In the rows, 128 means zero.
Where one turn sends some rows of the set: a few examples, then the rows asked:
Q368: [124 122 128 165 120 153 124 142 113  83 146 130 118 129 122 126 110 129
 139 102 124 144]
Q627: [122 132 113 157 121 131 140 159  98  68 125 156 120 135 104 157  96 122
 129 136 126  94]
Q149: [119 120 125 163 131 143 107 157 112  77 144 148 108 135 120 136 113 150
 144 116 128 130]
Q506: [127 142 125 152 106 161 150 134 107  79 135 130 125 125 100 144  96 106
 126 118 122 109]
Q201: [124 149 121 143 132 152 137 161 111  66 143 133 107 142 115 143 123 111
 141 131 139 109]
Q570: [137 135 144 152 120 128 126 127 117  96 117 145 125 117 106 150  93 125
 133 112 102 131]
Q900: [125 132 121 157 106 144 147 139 100  79 122 145 126 129 100 155  81 119
 124 126 121  99]
Q60: [122 128 128 165 128 152 115 151 115  79 149 136 109 132 124 130 118 135
 145 108 127 140]
Q66: [123 127 133 160 122 116 134 151  93  73 111 155 122 129 110 158  89 128
 127 137 128 110]
Q938: [124 135 117 158 109 141 148 146 101  74 125 150 130 129  99 157  92 113
 124 130 119 103]
Q622: [121 140 117 152 132 136 133 166 106  68 132 150 108 145 115 152 109 126
 137 139 141  97]
Q752: [136 125 144 144 127 132 124 125 110 102 123 147 123 133 111 153  93 133
 142 112 103 129]
Q265: [139 125 142 125 133 137 122 133 110  87 135 129 121 135 127 134 117 121
 156 108 112 132]
Q337: [138 122 130 151 144 107 122 152 112  83 115 146 116 142 132 145 106 127
 139 129 124 125]
Q113: [122 111 124 162 120 139 109 152 105  78 134 152 116 135 117 137 101 155
 139 113 122 124]
Q831: [126 150 122 148 121 164 144 145 111  72 146 129 119 129 105 145 119  99
 130 130 124 112]
Q793: [130 144 144 146 108 157 141 127 104  82 129 128 129 117  96 144 104 108
 122 125 117 127]
Q844: [139 126 132 132 146 125 114 152 117  78 124 133 118 140 132 132 126 125
 142 129 124 127]
Q38: [126 107 121 162 111 141 118 142 104  82 133 146 127 132 115 132  94 147
 135 108 117 128]
Q523: [135 123 136 144 144 113 124 150 110  90 125 150 117 147 129 149 106 130
 152 119 122 137]
Q489: [136 124 139 148 137 118 124 139 110 100 121 155 118 141 118 156  93 136
 147 118 113 135]
Q576: [141 143 145 135 120 145 122 125 121  89 128 131 125 117 106 139 113 122
 138 109 101 130]
Q620: [124 147 119 147 131 153 136 159 109  67 144 135 111 135 113 149 124 107
 135 138 130 102]
Q841: [143 136 139 123 133 142 116 138 120  81 133 125 122 129 120 130 129 122
 142 118 114 130]
Q921: [128 140 136 140 141 143 124 158 107  66 136 131 110 133 123 141 131 115
 138 143 140 115]
Q434: [137 127 134 161 132 108 126 141 112  93 110 154 119 128 119 153  87 129
 134 121 112 128]
Q95: [122 138 114 152 131 138 133 167 105  63 136 150 110 138 114 155 114 117
 135 139 131  95]
Q751: [138 125 146 131 126 142 123 122 110  95 132 134 123 129 116 142 105 125
 147 108 102 128]
Q344: [126 149 126 143 119 164 145 145 113  73 144 125 118 130 107 140 116 102
 136 121 131 113]
Q465: [127 111 125 163 112 149 126 137 106  84 141 135 129 128 118 128  97 133
 134 104 117 139]
Q220: [127 145 121 154 109 155 153 139 106  76 138 136 130 127  97 149 101 104
 123 125 118 111]
Q724: [123 130 130 151 139 121 126 165  97  66 121 148 110 135 123 149 114 126
 135 146 140 106]
Q924: [121 131 118 157 121 133 137 157 101  76 121 157 116 140 107 160  89 127
 128 137 131  94]
Q73: [140 125 137 131 142 124 122 146 112  85 132 137 116 143 131 138 120 121
 157 114 122 136]
Q729: [130 150 142 137 125 160 132 139 108  73 140 119 121 123 111 138 128 107
 131 131 129 126]
Q221: [127 134 140 159 108 133 141 134  97  81 117 145 132 118  98 154  88 119
 121 126 120 121]

Q337 -> Q844
Q627 -> Q95
Q221 -> Q66
Now find these:
Q60 -> Q368
Q265 -> Q751
Q622 -> Q201

Where one turn sends some rows of the set: a few examples, then the rows asked:
Q516: [134 130 138 128 131 142  96 152 122 158 115 130 132 116 149 134 120]
Q668: [134 121 123 131 125 144 116 162 125 156 111 126 127 128 138 134 118]
Q960: [139 130 144 137 157 114 115 127 146 154 127 116 137 124 131 113 135]
Q819: [144 128 151 127 130 121 113 125 145 134 131 125 151 110 115 123 122]
Q561: [151 134 155 152 156 120 105 127 138 157 124 119 144 125 148 121 122]
Q908: [146 146 156 161 124 146 114 151 141 145 128 131 126 119 144 140 102]
Q917: [145 118 140 135 120 122 129 136 144 132 129 122 149 126 109 120 116]
Q168: [155 126 126 156 148 130 136 141 146 146 111 107 145 139 137 128 119]
Q687: [163 125 144 163 152 128 122 136 139 155 117 111 137 127 150 130 109]
Q249: [123 141 135 148 115 141 131 153 151 138 130 128 129 135 118 124 123]
Q954: [136 154 150 131 138 119 126 139 145 149 123 102 139 136 158 151 123]
Q682: [136 144 141 126 139 117 138 141 150 148 124 102 123 132 144 150 120]
Q96: [157 123 137 144 119 135 130 138 144 128 119 118 159 126 121 133 109]
Q438: [138 124 134 136 123 146 105 160 120 158 113 126 135 128 151 135 114]
Q692: [166 124 151 145 125 132 120 135 139 136 123 121 147 110 130 138  99]
Q456: [132 154 163 148 127 137 101 142 144 146 135 134 131 115 139 128 119]
Q84: [128 146 152 133 131 111 126 144 143 150 132 105 142 151 152 136 123]
Q271: [139 123 128 147 147 119 132 136 148 150 122 112 142 142 125 111 131]
Q399: [155 127 162 142 125 124 107 129 138 140 133 127 155 113 130 125 108]
Q542: [139 135 153 140 128 110 134 148 141 156 133 105 127 148 151 139 109]
Q888: [137 138 153 129 138 109 130 142 144 157 136 106 115 133 147 141 114]
Q883: [141 144 136 158 118 151 130 157 149 137 120 124 130 130 132 141 109]
Q907: [120 148 148 138 125 135 113 141 152 144 137 133 125 120 119 122 129]
Q94: [124 125 125 124 124 141 110 157 127 155 114 127 136 130 135 127 129]
Q155: [125 124 136 123 128 134 101 154 123 163 122 132 129 123 139 123 125]

Q907 -> Q249
Q954 -> Q888
Q692 -> Q399
Now find these:
Q668 -> Q438
Q271 -> Q168

Where one turn sends some rows of the set: a few examples, then the rows asked:
Q261: [132 121 127 124 133 128 134 130  96 119 118 110 124 130 123 136 141 137
 131 153 131 151 140 127 145 139 110 117 139 136 133 122 144 134 141 155
 126 121 137 129 128]
Q307: [121 113 122 130 135 137 145 136 118 135 129 127 139 141 150 127 133 124
  95 115 125 143 133 139 122 121 148 140 125 114 137 120 140 117 119 121
 129 127 121 110 131]
Q245: [122 116 126 128 133 137 144 141 123 137 129 128 137 142 152 129 130 124
  97 112 130 146 129 141 123 121 145 138 127 123 139 110 140 122 121 119
 127 129 123 110 130]
Q707: [126 124 129 127 119 129 127 124 129 108 139 123 132  98 123 127 124 137
 129 136 135 118 127 124 127 123 133 133 152 132 146 119  92 122 125 115
 123 123 131 124 120]
Q843: [133 127 110 132 130 144 142 147 126 132 122 132 132 150 124 123 114 117
 123 120 114 128 144 131 136 135 119 141 131 121 127 119 154 128 133 148
 132 130 141 129 107]
Q525: [125 127 105 134 123 141 140 143 122 131 122 133 138 149 125 124 111 115
 124 120 123 131 140 132 135 140 117 136 132 128 127 125 151 129 135 152
 128 124 147 135 108]
Q964: [116 133 124 129 118 131 123 125 144 128 138 114 123 133 128 137 132 114
 120 120 124 106 122 136 109 140 126 110 151 124 127 138 109 121 124 152
 125 125 133 124 123]
Q892: [130 122 108 135 126 142 140 146 128 129 124 136 131 155 127 129 113 116
 129 125 122 129 142 129 132 142 119 136 130 125 122 126 149 126 129 147
 130 129 143 126 101]
Q182: [135 131 149 133 119 141 115 131 118 143 140 121 143 136 125 117 123 119
 122 126 123 106 130 150 130 128 129 123 134 128 153 144 102 126 126 114
 125 126 128 120 124]
Q230: [121 145 150 137 115 139 114 132 129 121 155 110 126 122 115 117 140 116
 140 144 125 122 135 124 121 121 134 138 128 139 121 127 113 118 132 121
 131 127 153 141 130]
Q923: [145 151 123 141 124 111 141 130 136 123 136 111 153 129 129 116 115 131
 145 127 136 148 141 125 133 138 137 132 112 120 112 126 122 129 120 130
 124 127 113 146 129]
Q737: [121 121 143 128 121 136 125 142 127 137 161 135 122 118 123 134 136 134
 117 155 121 121 120 118 116 145 118 111 139 136 146 135 127 118 141 141
 140 132 132 128 127]
Q50: [125 145 139 121 130 124 147 134 116 126 137 100 153 120 130 129 133 147
 121 147 129 153 132 148 141 131 128 128 112 133 127 111 138 119 141 129
 106 142 114 132 134]
Q284: [112 137 122 128 125 130 120 128 140 129 138 118 119 136 123 136 132 115
 119 122 127 105 125 138 113 140 125 111 148 124 126 138 108 119 124 151
 128 126 134 122 132]
Q196: [119 142 140 120 125 121 145 140 115 129 132 112 152 126 128 136 136 147
 122 144 128 158 131 149 141 123 134 131 115 134 128 111 134 120 139 129
 106 144 117 131 132]
Q953: [153 120 139 131 139 126 119 123 117 121 127 114 121 122 158 124 127 129
 132 117 144 146 128 104 126 124 135 134 132 123 130 133 134 145 130 126
 131 118 118 120 143]
Q811: [117 130 135 130 120 122 122 123 140 140 140 109 132 113 121 132 134 140
 105 152 112 128 138 139 130 132 122 119 144 124 114 138 122 108 130 112
 130 123 144 136 114]
Q848: [156 121 134 130 136 125 119 125 114 116 134 118 123 123 164 125 126 132
 129 120 139 142 128 105 124 125 136 135 129 119 135 135 132 145 130 128
 126 119 120 125 142]
Q602: [154 121 137 132 137 124 130 122 115 116 129 123 122 126 162 118 129 133
 130 116 147 138 125 110 125 125 134 136 130 122 129 131 130 144 130 122
 135 114 124 121 142]
Q696: [122 141 150 133 117 145 120 132 132 123 152 116 130 122 116 114 146 120
 143 151 123 118 133 124 120 125 133 143 130 138 120 127 116 119 129 123
 131 125 152 139 132]
Q166: [126 140 142 119 124 124 147 137 113 128 135 110 150 127 132 136 137 154
 129 147 130 156 141 150 144 126 132 126 116 136 130 112 135 123 141 135
 110 137 117 132 130]
Q13: [142 150 123 139 123 112 139 131 132 121 136 120 150 124 129 119 111 128
 146 124 137 145 139 121 128 136 127 137 105 123 107 130 125 129 119 123
 122 126 119 142 137]
Q251: [128 126 110 136 129 141 139 142 127 126 122 135 136 151 127 123 107 119
 122 130 119 125 142 125 131 132 122 141 124 124 121 125 151 125 133 156
 129 128 144 133 105]
Q594: [154 127 138 136 141 124 128 124 121 121 136 120 126 126 161 121 124 125
 136 118 139 146 125 105 132 122 140 133 130 125 129 133 132 143 130 129
 130 117 122 123 145]
Q671: [125 140 140 119 126 121 139 136 114 124 134 110 150 124 127 133 133 148
 125 145 126 155 127 157 142 123 140 130 111 132 129 116 139 121 142 131
 106 141 118 132 126]
Q533: [124 122 126 132 120 128 124 123 126 108 141 120 125 100 128 129 126 132
 130 135 134 114 128 124 125 125 135 126 146 138 149 115  92 122 122 111
 127 128 131 128 124]
Q71: [117 134 124 132 124 136 119 125 144 128 138 116 120 131 128 140 132 118
 125 122 125 108 120 141 112 144 125 116 152 122 129 137 110 116 121 154
 124 121 131 124 132]
Q711: [113 129 135 132 122 118 120 125 139 139 143 107 131 112 115 130 136 139
 105 149 118 127 138 137 129 137 126 121 145 128 117 137 124 109 134 108
 130 127 137 139 110]
Q217: [144 147 122 147 121 112 131 132 134 120 134 119 153 128 133 115 114 133
 150 129 134 142 142 126 128 137 128 137 112 128 109 126 122 128 120 128
 125 133 115 149 134]
Q681: [131 126 105 136 124 140 139 144 129 130 119 132 136 154 126 122 113 119
 125 123 119 130 141 124 135 136 117 134 125 123 123 122 148 128 128 151
 133 128 142 136 102]
Q228: [133 130 148 132 124 140 112 132 118 142 145 123 138 132 125 118 124 117
 117 124 127  99 133 144 131 128 127 119 132 129 152 139 107 119 123 114
 122 129 123 120 119]
Q363: [124 119 145 130 120 139 128 145 125 143 157 128 126 119 122 134 136 132
 117 154 117 123 119 115 116 145 120 107 141 133 146 136 129 118 135 138
 138 130 134 122 124]
Q645: [135 122 118 119 133 131 131 135 100 123 121 105 122 132 120 133 142 137
 127 157 135 148 140 124 143 134 115 123 146 135 132 128 145 141 145 153
 126 126 136 124 125]
Q58: [130 120 119 116 133 132 136 129 105 121 115 113 123 131 118 136 134 134
 134 151 131 150 149 126 143 129 114 118 144 134 128 123 146 142 145 153
 128 125 135 127 131]
Q646: [143 143 119 143 120 114 132 133 133 114 136 116 152 134 125 120 113 124
 148 128 133 147 138 126 124 138 133 133 111 117 112 127 122 132 119 126
 122 130 115 148 134]
Q616: [130 130 152 128 121 141 113 131 120 144 143 125 139 135 124 116 127 116
 122 122 124 108 132 144 125 127 128 120 134 128 153 139 104 122 119 115
 120 125 120 123 118]
Q852: [155 124 140 129 141 120 120 121 117 118 133 119 121 123 159 118 128 128
 130 119 143 147 131 107 127 123 132 139 132 125 133 133 125 141 126 128
 131 119 117 121 139]
Q667: [124 124 131 128 121 127 121 121 129 112 135 121 128  98 127 122 125 138
 133 133 132 114 126 126 122 123 136 126 150 137 145 115  94 126 125 113
 125 128 130 129 123]
Q828: [115 132 133 134 122 120 124 127 139 144 140 105 131 113 116 133 136 141
 105 153 117 122 132 136 126 129 126 122 147 129 115 135 127 111 132 111
 125 127 140 138 112]
Q76: [146 147 122 147 119 115 136 133 134 120 131 117 149 131 126 118 112 129
 148 124 133 145 137 123 128 138 128 134 108 122 111 128 123 132 122 127
 124 133 116 149 127]
Q942: [127 110 124 135 142 133 148 139 123 134 130 130 133 141 153 131 132 126
 101 108 124 143 129 138 129 123 143 141 132 120 138 113 139 125 121 118
 129 128 123 108 130]
Q648: [121 145 133 122 126 125 140 140 113 131 136 107 151 124 128 135 134 149
 125 147 125 158 134 152 142 121 133 127 114 134 125 114 134 113 143 129
 111 141 118 132 134]
Q625: [132 117 125 119 137 131 128 129 100 124 114 109 125 128 124 130 141 135
 132 153 134 149 141 119 145 131 117 119 143 136 129 125 146 141 142 154
 123 127 136 124 127]
Q861: [122 143 149 139 115 139 116 137 129 126 151 114 127 120 109 114 142 122
 142 146 121 121 132 122 119 117 129 138 128 137 119 123 109 119 128 123
 132 124 151 139 130]
Q918: [129 121 143 127 119 136 126 143 130 139 162 131 132 117 121 131 133 132
 112 154 118 122 119 119 115 145 115 115 143 136 148 135 130 120 136 140
 140 128 128 125 130]
Q89: [122 115 126 125 137 138 146 132 126 135 131 129 136 140 153 126 127 118
 101 110 127 144 127 144 124 122 144 139 125 122 138 119 136 123 125 119
 130 133 125 105 127]
Q874: [129 113 122 122 137 127 131 127 100 120 117 114 122 128 116 132 138 139
 130 158 134 152 142 122 142 133 120 125 138 132 132 127 141 145 139 155
 125 124 137 123 126]
Q745: [118 114 125 127 140 144 145 138 120 138 130 127 136 142 149 123 128 125
 101 109 132 144 129 140 128 128 143 144 129 113 140 112 138 119 126 118
 128 124 125 109 125]

Q671 -> Q646
Q648 -> Q217
Q76 -> Q953
Now find these:
Q58 -> Q166
Q918 -> Q811
Q616 -> Q964
Q745 -> Q525
Q284 -> Q737

Where one turn sends some rows of the set: a few examples, then the rows asked:
Q702: [148 104 129 122 107 144 110 134 130 117 159 137 161 110 126 125 124]
Q771: [129 135 140 122 138 129 126 118 125 117 157 132 154 128 136 125 156]
Q367: [133 123 124 132 113 165 123 116 120 117 156 133 159 123 109 112 130]
Q464: [116 115 124 118 110 131 106 144 127  98 148 130 161 146 107 134 145]
Q786: [127 106 133 108 115 122 127 137 109 111 134 124 150 151 123 110 150]
Q272: [139 106 124 131 120 155  94 127 133 125 155 141 160 134 105 121 133]
Q120: [110 120 119 105 129 123 120 114 125 106 137 134 158 131 120 137 132]
Q402: [148 126 134 124 110 129 127 125 135 102 148 144 158 135  99 133 148]
Q558: [107 111 128 110 128 151 120 140 120 139 143 126 164 123  95 135 139]
Q292: [137 123 127 114 100 129 115 115 118 111 147 113 144 116 109 116 141]
Q327: [148 122 136 119 137 144 128 108 108 134 139 137 156 121 109 110 143]
Q971: [148 100 127 122 109 149 107 135 123 113 160 139 162 116 128 120 127]
Q75: [118 133 143 100 106 149 130 148 119 118 133 129 151 129 106 118 144]
Q223: [122 114 120 112 142 129 134 140 130 115 125 138 141 141 124 122 134]
Q998: [125 120 130 109 133 135 125 161 116 122 140 139 157 129  98 138 151]
Q202: [142 126 132 110 128 148 135 147 118 140 158 139 153 109 113 121 146]
Q791: [112 109 125 102 111 138 125 141 140 107 144 139 156 133 121 140 130]
Q356: [123 101 117 117 140 135 119 128 134 138 156 129 139 122 103 134 138]
Q233: [121 132 117 123 140 130 111 109 131 122 159 134 152 118 125 114 132]
Q639: [132 109 126 105 122 123 116 104 112 128 168 131 165 126 121 120 146]
Q536: [138 105 137 111 133 119 136 135 123 114 126 146 154 140 102 111 128]
Q254: [127 109 152 128 129 122 134 138 126 115 132 128 153 143 109 103 133]
Q116: [116 137 143 134 125 144 129 130 120 119 137 145 141 127 124 133 142]
Q873: [140 103 114 124 124 144 125 138 110 125 173 141 163 117 105 122 132]
Q970: [124 131 123 108 107 135 116 142 109 112 137 121 163 108  99 122 134]
Q88: [128 114 129 101 110 124 120 141 100 129 156 157 147 138 107 119 144]
Q313: [140 119 133 120 138 131 125 133 108 139 158 134 148 115 115  93 134]
Q572: [128 118 139 100 119 158 116 103 130 115 153 127 156 134 119 119 142]
Q423: [136 115 118 114 143 123 108 144 123 109 171 132 154 117 118 122 140]
Q979: [125 113 137 117 115 132 131 144 148 125 169 143 146 136 106 116 133]
Q578: [132 125 125  88 130 125 117 121 121 126 164 148 150 139 120 108 146]
Q545: [128 100 142 116 129 142 119 121 111 131 129 134 148 113 130 129 127]
Q554: [138 108 141 106 131 121 130 129 120 112 123 152 152 138 102 113 130]
Q374: [144 139 132 116 121 154 119 133 113 132 150 135 155 126  98 110 157]
Q806: [139 104 123 128 123 161  97 127 129 119 154 144 159 132 114 120 132]
Q481: [124 107 157 129 131 122 128 141 123 116 136 132 149 138 114 104 134]
Q897: [130 113 141 121 116 125 123 138 101 128 139 128 176 137 104 123 157]
Q56: [116 133 125 108 128 140 130 143 130 130 128 146 156 121 112 111 120]
Q484: [ 99 111 126 108 122 114 112 129 117 115 157 123 157 138 119 121 138]
Q805: [128 109 127 120 127 128  91 133  99 124 138 136 145 128 109 104 132]

Q702 -> Q481
Q979 -> Q805
Q120 -> Q202
Now find these:
Q356 -> Q88
Q786 -> Q367
Q897 -> Q572
Q233 -> Q998
Q536 -> Q971
Q327 -> Q791
Q771 -> Q558

